The rows below come in pairs that one turn or mirror swaps. Which row does each named row swap with?
The rows were stretched afterwards, more along some directions than others.
Bapo: [-25   8  12  -9  35 -15 -35  19 -20   1  -4  -3  10  -2 -20 -14  -9 -23
  41  18   9   6   6]
keni: [-14 -13  30   2  20  -8  23  23 -11  14  11  -4  16  -2   1  -2  16  16
   5  12 -22 -15 -10]
Teka: [-30 -14  -6 -10  -7   4  13  22  17   1   8 -28   2   9   7  25  39   6
  10  -3   9  15 -15]
sefen: [ -6  17  19  11  15  -7  -4  33   8 -13 -10 -14   4 -14  -6 -22 -28  -7
  11   8  -1 -37  14]
Nug: [ -8  13  10  27  27 -15  -6  19  15  -4   4   2  18  -5  -2  12 -37 -25
  23  -5  13 -31   3]
Vimon: [-19 -12  21   3  15 -13  21  18  -4  17  10  -6  14   5   7   5  25  26
  13  16 -25 -13 -13]
gipo: [-16   8   2 -31  25 -12 -22  27  -7  12  -5 -20   0 -14 -11   4  21 -18
  34   7   8  17 -10]
dile: [-27  -7 -19  21   3   0   3  11  33  -2  13   1  13  16   3  39 -14 -11
   8 -18  20   8 -12]
Senok: [-20   4   6 -13  10  19  -5  30 -24   9  -3  -2   5   7 -24 -24 -11  -2
   8   8   4  10  24]
Tus: [-14  -4 -22   8   4 -18 -18   4  38  -9   4  -2  -4   3  10  15 -12   4
   4  -3 -10   1 -13]
gif: [-34  -7   6  -1  35 -20 -34  16  -6   3   6   8  11   5 -19 -20 -22 -22
  37  17   1   1   1]
selum: [-11   0  -8  12  -5   8  -4   9   1 -14 -21   1   2  15   1  -3 -15  12
   4   5   1  10   0]
bug: [  0  16 -10  20   1   7  -9   2  -3  -3 -24  12   5  23   2  23 -26   8
  15   8  12  15  -6]
tad: [-24   3  -9  21   1 -10  -6  -1  19  -1 -15  -2   9  19   4  24   0  24
  32  20   3  -4 -13]
Vav: [ -6   1 -25  11   7 -17 -15   4  38 -11   0   1  -6   1  12  16 -23  -1
   5 -11  -8   1 -16]
tebof: [-34  12  -8  12  16   7 -13  32  18 -15 -14 -15   8  13  -8  18 -14 -14
  26  25  25   4  -4]
siz: [-35  18   6  13  13  14  -8  36  16 -22 -16 -20   6  13  -4  10 -15 -11
  32  24  20  -4  10]
sinet: [-27  -8   7  15  10 -18  10   8  15  11   2  -3  15   8  11  19  17  23
  21  18 -15 -15 -20]
vab: [ -2  25  -3  18   5  11 -16   0 -10   1 -26  14   6  20  -2  31 -27   4
  22  16  21  20  -3]
nofu: [-22  28  15   4  18  24   5  39  10 -15 -20 -11   2   2  -7   2 -19 -10
  18  14   6  -9  12]
Nodin: [-34 -15 -10  -5   1   5   5  29  19  -6  12 -13   5   4  -3  -1  12  16
 -15   3 -15   9   8]
Bif: [-24  -5  -4 -29   9  -4  -5  27   3   7   6 -28   2  -1  -1  11  37  -7
  20   4   8  21 -13]
bevat: [-17 -11   5  10   0  -7   5  18  12  -9 -14 -10   2   4   3 -17  -9  15
   2   8 -14 -14  -2]
Tani: [-11  -5   4  13  -3  -6  -2  14  12 -13 -17  -9   2   3   6 -13 -13  11
  -1  11  -8 -13  -1]
raluv: [-31  -6   1   3  31 -12 -17  24  11   3   3  11   4   5 -17 -27 -33  -7
  27  18 -14 -12  -1]
Siso: [ 18  21  -5   3  10 -10 -20  -3  21  -6  -8   7 -14  -9   6  15 -43 -24
  25 -18  10  -7 -17]
melar: [-12  14   6  27  26  -9  -2  20  15  -3   6   0  20   3  -2  21 -30 -19
  23  -1  11 -25   2]
Delon: [-23 -11 -18   4  -1  -6  -3  14  30 -16   7 -14   0   4  10  11   4  13
  -8   0 -17   6  -5]
Famip: [-10  16  -1   8   9  -4 -25   3 -10   6 -10   8   5  13 -22  -3 -29  -8
  43   9  28  -2   5]
vadur: [-26  -9  -5 -20  -3   0   3  23  13   2   1 -32  -1   2   2  19  42   0
   6  -3  14  14 -16]
Gelup: [-24  -4   6  22   5  -7  13   4  14   1  -3  -4  15  14   8  25  13  27
  21  15  -8 -13 -15]
zez: [-22  -2  -5  17   3  -9   2  -1  15   5  -7  -3  10  17   4  19   9  23
  30  14   1  -6 -17]
Kipa: [-17  -5  -3  11  -2   2  -7  11  -1  -4 -20   2   5  10  -1  -8 -13  13
  -1  11  -4   5  -1]
Fonog: [ -8  -7 -21  12   9 -20 -11   5  37 -12   7  -9  -4  -4  14  12 -16  -1
   8 -14 -12  -7 -13]
Gir: [-13   9  15 -10   9  17  -7  25 -31   6  -1  -6   6   9 -25 -19 -11  -8
  19   8  14   8  23]
nazam: [-12   4   0 -27  12  -1  -6  27  -5   7   6 -27   4  -5  -4   8  38 -11
  28  -1   8  18 -12]
ruma: [ 20  18  -6  -1  16 -14 -23   3  13  -4   2   3  -7 -11   5   4 -37 -31
  28 -24   3  -3 -14]
lar: [-24 -10 -11  -8 -11  11  13  20  17   3   1 -25   1  10   3  28  31   3
   5  -4  14  17 -14]
zafu: [ -9  -7  25  -3  30 -10   9  30 -20  21  10  -1  13   0  -1  -6  -4  -6
  15  11  -5 -14 -11]
nili: [-29  -1   1 -10   8  16   0  33  -6  -2   3 -10   4   4 -16 -17   2   5
 -11  -1  -6   6  24]
por: [  4   7 -17   8   8 -19 -20  -3  34 -12  -1  -2 -12  -5  11  15 -28  -9
  11 -21  -1  -8 -16]
vevi: [-29 -17 -11  -4  -7   9  14  22  23  -4   8 -26   3  12   5  25  31   2
   4 -12  13  14 -14]
kegi: [-25 -11  28  10  20 -11  20  23  -3  11  10  -1  19   0   7   2  13  15
   3  13 -20 -20 -12]
lunir: [ -5  21   8  23  31 -10  -6  23  10   1   2   2  16  -5  -6   8 -38 -19
  21  -1   4 -28   4]
tur: [ -2  19  -2  16  -1  13 -12  -4 -11  -6 -26  11   2  25  -2  23 -24  11
  21  11  19  22   0]
nena: [-18   9   7 -15   8  19  -9  27 -25   8  -8  -1   3   6 -26 -22  -8   0
  13  12   9  10  25]
nafaf: [-21 -11  25   5  21 -18  18  22   1  16   6  -4  16  -3   6   3  17  19
   2  18 -25 -19 -15]
Viba: [-22  -3   0 -27  12  -6  -9  30   2   4   1 -33   1 -10  -1   8  38 -11
  20   4  13  14 -13]
sufes: [-22   1  12   4  22  -3  -5  24  13  -4   5  -2  -6  -1  -5 -20 -33  -4
  26  12 -13 -21   2]
vetas: [ -5  -5  18   0  29 -15  -9  27  -7  12  12  -9  11   4  -6   2 -17 -20
  31  19  17  -7 -12]
suru: [-29 -15 -19   7  -3   3  14  13  28   5  12 -11   8  14   7  34  14  -1
   5 -17  11  13 -22]
Vip: [ 11  16 -12   3  16 -15 -14   6  30  -7   0   1  -9  -9  11  14 -39 -24
  21 -23   1  -7 -17]
gezug: [-11  19  -4  17   2  14 -13  -1 -12  -3 -24  19   7  25  -5  20 -21  13
  13  18  14  21  -2]
supoz: [ -5  23  10  22  27  -7  -9  20  10   1   0   6  16  -5  -7  18 -41 -25
  21   3  17 -21   2]
duzet: [ -3  32  24   0  25  13  -2  29  -4  -7 -19  -2  -1 -10 -11  -9 -33 -23
  22   0   4 -16   9]
tesiv: [  6  38   6  12  14  14  -8  10 -11   5 -23  11   2  18   0  34 -27   6
  29  25  18   4  -3]
kage: [-14   7  15 -13  14  17  -5  29 -26   6   2  -6   5   1 -23 -21 -12  -8
  16   7  11   7  22]
kagu: [-21   2  -2  24  16  -7  -4  12  18  -2  13   3  19  10  -6  27 -21 -20
  10 -13  17 -11  -1]
volis: [ 11  37  13   4  17  15  -2  21   4   9 -14   0  -7   8  -1  20 -36   3
  33  27  12  -8  -2]
Gok: [ 20  29   8  -5  18  -4 -17  11   8 -10 -13  -4 -14 -16   1   8 -41 -33
  32 -20  12  -6  -6]

Swapped with vetas: volis
Swapped with duzet: Bapo
Swapped with gif: nofu

The rows below come in pairs that one turn or mirror swaps. Which row does each named row swap with?
The rows were stretched afterwards, more along some directions than others.
Tol: [-30 -27  -3 -25  12 -10  -9  34   1   5  27   0  32   6  17  -5 -18   8
 -48]
bim: [  3 -34  -7 -16  10  -8 -12   6  22  20  52  26  38  -9  20  -9 -32 -18
 -27]
saz: [-39 -26   8 -32  13 -20  -3  41  -2  12  38  -7  19   4  29 -14 -24  11
 -47]
ziz: [ 26 -38  -6  -7  18   2   1  -2  11   1  59  21  29 -14  17  15 -21 -25
 -14]
tov: [ 21 -30 -11 -18  13 -12   3   2  16  10  46  34  51 -13  14  17 -24 -42
  -1]
lavil: [  7 -34  -8 -10  14 -21 -10   9  20  13  57  17  46 -10   9   3 -20 -28
 -12]
dubu: [-36 -20  -5 -26  33  -6   9  -1  -1   7  29  10  32   6  16 -14 -28  32
 -35]
bedep: [ -1 -19   1  -6  25 -19  17  -1  -9  17  16  31  50  -1  36 -11 -12 -11
 -24]
deme: [-21 -27  10 -21   7 -17  -8  32  -2   8  25   1  24  11  23  -9 -16   8
 -32]
tamaf: [ -1 -15  -4  -1  23 -17  17  -8  -4   9  21  25  50  -1  35  -6 -22  -1
 -26]
Dilov: [-36 -18   4 -24  30  -9  12  -1   1   7  33   9  31   5   8 -11 -27  28
 -39]
tinif: [-13 -19   4 -19   7  -5  -5  32  -4 -11  38  -8  14  -3  34   2 -19  14
 -41]
zus: [ -2 -39  -7 -11  16  -2   3   3  12  17  52  24  32  -6  13  -7 -29 -29
 -18]
Purum: [  9 -33   2 -10  15 -14  -2   2  22   5  55   1  27  -2   9   7 -27 -24
 -17]
Sida: [ -1 -14   0  -3  20 -14  17 -14  -6   6  25  34  50  -7  33  -4 -25  -5
 -25]
Ziven: [-23 -21  -6 -24   9 -36 -14  40  14   2  38 -14  39   2  35  -3 -24   5
 -37]
Gadef: [-35 -17   9 -24  16  -3  -1  36  -1   4  42 -12   1  -2  30 -19 -19  16
 -60]
pumo: [ 18 -45  -7 -23  17  -3 -17   1  14  20  39  52  55  -8  17  -3 -32 -15
 -13]
Mugil: [ 13 -34   4  -8   9  -3  -1  -2   9  11  52  30  21  -9  11   8 -24 -26
 -18]
zafi: [-35 -25 -11 -24   9  -6  -9  33  -1   6  43 -14  27   6  20  -5 -23  13
 -47]
Bizer: [ 11 -32   1 -14  14 -18   3   1  17   5  51  19  32 -10  -1  18 -32 -19
  -6]
puv: [ 18 -48 -11 -10  15  -8 -15  -2  14   9  55  31  43  -7  21   4 -25 -19
  -9]
Ludim: [ -8 -16   1   1  20  -9  14 -11 -10  13  17  36  46  -3  28 -10 -24   1
 -29]
dod: [-23 -25   8 -25  40 -14   4  -8  -2  18  32  22  42   3  15 -11 -28  24
 -29]
getu: [ 17 -28  -8 -12  24  -4  -5   2   9  11  54  24  25 -13  13   4 -22 -22
 -21]
mib: [-15 -30  13 -28  12 -15 -17  33  -1  12  27  25  47  -5  23  -4 -31  17
 -48]
Ked: [ -7 -12  -5  -1  19 -16  14  -5  -6   9  18  21  46  -3  30 -14 -22  -1
 -30]
kedo: [ 10 -32  -8 -14   9  -8   9   0  23  15  61  19  50  -9  27  17 -22 -47
 -27]
Segum: [-21 -10   3 -16  12  -4  -9  36  -7   2  31  -4  12  -2  26 -12 -18  13
 -53]
mobos: [-22 -10   9 -20  -2 -21   0  37   5  -3  37 -26   7   3  17  -6 -14   2
 -39]
divok: [-25 -26   3 -29  37 -13   5  -8  -4  19  29  28  36   3  18  -8 -27  28
 -29]
Pud: [-33 -26  14 -28  10 -20 -23  33   4  16  41   7  28   1  33 -20 -28  18
 -54]
gugat: [ 14 -35 -14 -13  13 -13  -6  -3   7  13  60  29  47  -9  25   7 -26 -37
  -1]
lubuf: [  6 -18   0   0  24 -22  19 -11  -6  13  28  30  56  -7  34  -1 -19 -17
 -22]
Sug: [  5 -14  -4  -4  20 -21  21  -9   2  11  25  24  54  -1  37  -3 -20 -17
 -22]
Koz: [-29 -21   9 -28   5  -4  -7  31   1   4  34  -2   4   6  21  -5 -23  19
 -44]
fuf: [-25 -25   0 -25  35  -4  10  -6  -1  15  28  19  40   6  20 -10 -24  26
 -38]
masu: [-14 -23   8 -24   6 -20  -9  35   3  -2  40   0  35  -5  30   9 -27  16
 -34]
Rebu: [-25 -21   6 -21  36 -13   9  -7  -4  11  34  21  35   1  14  -9 -25  28
 -30]
fogos: [-30 -22   1 -22  37 -10  12  -4   1   7  29  18  34  -1   7  -6 -33  26
 -32]
mulag: [  6 -30  -4  -7  19   0   4   5  11  10  54  16  18 -12  28  -9 -22 -26
 -32]
selef: [-46 -18  -9 -32  -1  -1  -6  29   9  -1  41  -7  15   8  29 -16 -20   7
 -51]

Swapped with Gadef: mulag
Swapped with dubu: lubuf
Swapped with Tol: tov
Swapped with bedep: fogos

